One vector is turned by the same rotation once a tick. Each row is the vector after some number of ticks, and that number follows the row.
The counts run from 0 to 230.
[ -7  -2  -3 -10 -16  -2  -7 -12  -4  -8   3 -15  -3 -22  11   7  16  -7
  -7 -37   1  -2   7   3   5  -1  -5  -4  -3  -8   7  16  12  -6   8 -31
   1  12 -10   1  -4  21 -28   4  -2 -15   4  11  -1  -5] -> 36
[ -3  -4   4  -9 -15   3 -10 -20  -2  -9   2 -14  -1 -31   8  -2  11  -8
   0 -21   0  -5   6   6   4   3 -12   5  -3 -23   1  24  14  -3   1 -17
  -3  11  -9  -2   6  27 -12   4 -13 -14   5  27  -2 -15] -> 158
[-11 -14   6  -2 -11  10  -2  -1  -7  -8 -10 -12   9 -21  -4  -5   4   1
   0 -21   6  -2  12  10  -3  -5   5  -4  17 -25  -4  25  12 -17  11 -22
  -4   1 -16  -5  -7  27 -16 -15  -2  -7  -9  -7 -19  15] -> 6
[  8   3   6   4 -25  -8 -14  -7 -10 -10   5 -14   5 -14   3   2  -9  -9
 -10 -14  -2  -6  -2  -3  -2   6 -13  18  -2  -4  -8  16  10  -5  -4 -17
 -12  25  -6  -2  12  27 -20  -5 -20 -17   7  17  -4 -18] -> 63
[ -3   2  -2 -11 -15  12 -10  -9 -11 -16  -5 -16  17 -22   6  -4   2   0
 -13  -8  -9 -11  -9   3   2   0 -25   0  -6  -7  -8  13   0  -8   3  -8
  -8  14  -9  -7   8  33 -24  -7  -1 -15 -11  23  -8 -19] -> 144
[ -8  -2   5 -12 -11  27   0  -6  -8 -17  -7 -11   6 -14   5  -2  23   8
   9 -18  15  -2   7  11  16   1   8  -5   9 -16  -7  28   8  -5  10 -30
   1   3 -10  -7   3  16 -19  -3  -2   1  -4   6   3  17] -> 142
[  7   9  10 -13 -12  33  -6   2  -2 -18  -3  -9  12  -4   7  -4  14  11
   4 -12  15  -7  -6   0  18   4   4   8   4  12 -12  21   3  -2   4 -19
  -5  21 -16  -7  14  15 -37  -6  -7 -10  -5  11   8  11] -> 39
[  9   5  -6  -9 -10   8 -19  -2  -2  -4 -13  -5   5 -20   1   1  -4 -20
  15 -28   6 -11  -5  -1  -1   3 -12  -5  10 -22   1  20  18 -14   7 -13
  14   9   6  -6  11  29 -18   5  10 -20  19  10  -7  -1] -> 86
[ 15   7  -8  -2  -7  13 -10 -12  -5 -13   0 -21   6 -13   1  -9   5 -12
  11 -19  14  -7  -5   4   9   8  -3  -4  19   2  -8  22  15  -7   4 -24
  -1  13   7  -3  18  21 -19   0 -10 -15  22  15  13  -9] -> 71
[ 11  -6   2  -6  -9  12  -6  -8 -18 -13 -13 -18   6 -25  -4   9  10  -3
  14  -9   6  -3  13  18   3   0   4   5  11 -27  -6  29   9 -13   8 -23
  -6   6   4  -6   8  19  -9   4 -13  -6  20   7   8  -2] -> 173
[ 15   7  -5   5 -18  13 -21  -7 -14 -25  -1 -15  18  -2  -8   3 -13   6
  10  -2  -2 -13 -12  -2   2   5  -8  11  16   5 -17  13  10   0   4 -23
   1  17   6 -14  15  23 -29 -12  -6 -10  -1  -5  10  -4] -> 206
[ -5  -4   0   1 -14   1 -16  -5  -3  -7   3 -18  18 -21   3 -15  -7  -6
  -8 -28   4  -6  -5  -5  -5   1 -10  -6  17  -6  -7  14  16 -11  -1 -10
  -3   9 -10  -1   1  40 -20 -17  -7 -17  -7   3 -24  -7] -> 108
[ -1   3  -7  -3 -12   5 -12 -10   0 -15  -3 -16  -1 -11   3 -15   4 -15
   4 -32  14  -3  -2 -11  14   9   3  -4  16   1   0  18  29  -5   1 -26
  -7  12  -1   3  10  21 -20 -15  -7 -20   8   4   6   6] -> 193
[  6  -4   4   0 -12   2  -4 -18  -5 -14   1 -22   0 -13   1  -2  12  -4
  13 -16  17  -2   8   2  15   7  13  -2  16  -4 -10  25  19  -3   8 -33
 -13  13   1  -8  11  15 -15  -5 -21 -13   9   3  14   7] -> 183
[ -4  -5 -16   2 -10  10 -14 -18  -4 -19  13 -22  13 -15  -4 -12   0  -3
   6 -20   9  -3  -2  -4   2   1   9  -6  23   0  -8  19  19  -2   3 -23
   4   3   2  -6   6  26 -10  -9 -16 -12  -1  -2  -3  -7] -> 107
[ -1  -5  19   0 -23  10  -3  -2  -6 -14   3 -16  22  -9  -4  -2  -1  19
   0  -8   9   0   8  11   2  -2   7   4  11  -4 -14  19   5  -3  12 -34
  -3  12 -15 -13   0  26 -25 -11 -10   3 -24  -4  -5   8] -> 124
[-11  -6   3 -11 -12  14  -8  -2  -2  -7 -10  -8   7 -25   7   0  12  -9
   7 -34   0  -8   7   2   2  -5  -2  -9   5 -29   2  22  14 -16  14 -16
   8   2  -8  -9  -3  24 -21  -1  11 -12  -9   5 -13   9] -> 127
[ -9  -9  -5  -3 -12  12   0  -8  -5 -18   3 -23  10 -16   1  -6  19   1
  -1 -28  11  -1   5   6  13  -1  11  -9  13   3  -3  22   9  -1   7 -39
  -7   6 -12  -4  -4  24 -24 -16 -11  -5  -9   3  -1   4] -> 21
[  8  -4  -3   3 -21   9 -19  -5  -5  -2  -2  -6   5 -18  -3  13  -4  -4
  23 -17   5  -9  11   7  -5  -2  11   1  17 -30  -7  26  14 -12  13 -20
  14   5   9 -14  12  21 -16  10 -11 -13  13   0  -6   6] -> 96
[  0  -3   2  -2 -21 -17 -15 -19  -9  -2  -5 -17  -2 -25   0   9  -4 -12
   4 -23   1 -11   7  -2  -3   7 -10   5   1 -20  -6  16  28 -12   2 -22
  -9  16   4  -7   4  24 -17  -5  -4 -21   6   2  -1  -6] -> 77
[ -4   4   8  -8 -25  16 -17  -3   5 -19  -1   9   2 -20   7   0   2  -1
   7 -26  -1  -8  -3  -5   5  -2  -6  10  -7 -18  -1  21  18   4   2 -18
  15   8 -18  -4   3  22 -27   3   8  -9 -16  13  -9   9] -> 14
[-11   7   4 -13 -26   8 -16  -6   1 -18   5  -1   9 -13   0   2   0   8
  -4 -22  -5 -12  -9 -10   7   5 -13  11 -10  -4 -10   8  14   0   0 -20
   4  16 -15 -11   0  25 -38  -5   6 -13 -23   4  -7   1] -> 135
[ 12  11   9   5 -22   0 -23 -10   9  -9   7 -10  20  -6   9   1 -13  -4
   3 -19  -5 -12  -7  -3  -3   3 -13   8   4  -3  -6  11  13   5   6 -25
  13  22   1  -9  11  25 -31  -2   0  -9 -18  11   5  -7] -> 216
[ 19   6  28  -5 -22   4  -7   6  -7  -3 -18  -1   2 -10   4  19  -3   4
  15  -6   3  -8   9   3  -1   6  -5  17  -2 -21 -13  15  13 -15  10 -24
  -7  19  -2 -15  10  14 -29  -1   0  -8   0  -6   6  16] -> 69
[ 10   6  -6  -6 -12  26 -14  -2 -11 -27  -9  -6  11  -4  -6  -6   0   2
  17  -9  11 -11 -13  -6  16  15   2   6  16   1 -17  21  18  -8   1 -14
  -5  11   1 -10  16  17 -23 -13  -5 -12  10  -5  12  11] -> 75
[ -1   4  14  -5 -17  -2  -8  -5   1   1  -2 -17  16 -19   7  -3  -8  -6
  -3 -27  -1 -12   2  -1  -7  -2 -19  -8   2 -16  -3  10  17  -9   8 -19
   3   8  -7 -12  -6  33 -22 -10   9 -12 -24   8 -10  -3] -> 230
[  1  -7   2 -12 -16  12  -9   0  -1  -2 -10  -4   7 -22   5   8   7  -4
   9 -37   1  -6  12   7  -3 -10   3  -7  -1 -29   5  23   7  -9  14 -30
  15   2  -8  -7  -1  21 -21   7  11  -9  -3   1  -9   9] -> 10
[ 13   1   6  -2 -16  16 -11   7 -16 -14 -14  -4  11  -3  -3   9  -9   9
  13  -7   7  -9  -3   1   2   4   6  11  16  -5 -20  17   5 -19   8 -15
 -11  17  -3 -14  14  20 -30 -10  -3  -9   5 -17  -3  14] -> 196
[ -4  -1   5   2 -21 -17 -12 -18  -4  -6  -5 -10  -1 -23   9  -4  -3 -15
  -3 -26   0  -6   7  -8   1  11  -8   7   3 -18  -4  17  32 -11  -1 -17
 -14  16  -1  -4   3  26 -13  -9  -9 -20  -7   8  -6  -2] -> 194
[  9   4   2  -7 -13  18 -12 -12 -11 -19 -10  -8   4 -11  -3   9   7   7
  28  -6   5 -11   5   1   8   8   6   4   9 -20 -16  26  17  -5   8 -23
  -5  15   5 -18  19   9 -17   5  -4  -4   5  -1  16  12] -> 187
[ -4 -10 -13  -7 -13  27  -6   1 -11 -18  -3  -7   5 -14  -6   6  16   6
  11 -20   8  -2   6  12   6  -9  16   5  15 -14  -1  24   0  -5  10 -27
   7   4 -12  -4   2  20 -21  -1  -6  -4  14  -4  -6   9] -> 20
[  1  -5   8 -10 -18  33 -10   6  -3 -14  -7   6   4 -19   2   7  11   8
   8 -21   7  -9   3   9   3  -3   6  10   3 -21   2  30  -1  -5  11 -10
   9   6 -15  -4   9  21 -26   7  -4  -9   6   9 -13   9] -> 141
[ 11   7  14 -11 -11  16   5   2 -18 -17 -16 -15  14 -10  -5   7   8  10
  -7  -5   4  -6   0  11  11   4  -9   9  -1  -4 -14  16   2  -9   7 -32
 -17  18 -11  -8   3  18 -32 -12   3   3  -7  -1  12   9] -> 43
[  7  12  -3  -2 -17  14 -25 -20   3 -22   5  -7  10  -7   5  -6   2  -4
  16 -16   4 -14 -10 -10   7  10   1   3  16  -3 -16  23  21   4   1 -15
   5  14  10 -10  22  22 -18  -3  -7 -14  -3  11   9  -4] -> 202
[ 12  -5  16   4 -23   8 -15  -2  -6  -7  -1  -6  23 -19  -2  10 -14   9
   4  -5  -2  -6   9  14 -13  -4  -4  17   7 -27  -8  20   4  -1   9 -28
   8  11  -7 -12   5  27 -19   3 -11   2 -18   7  -7  -2] -> 114
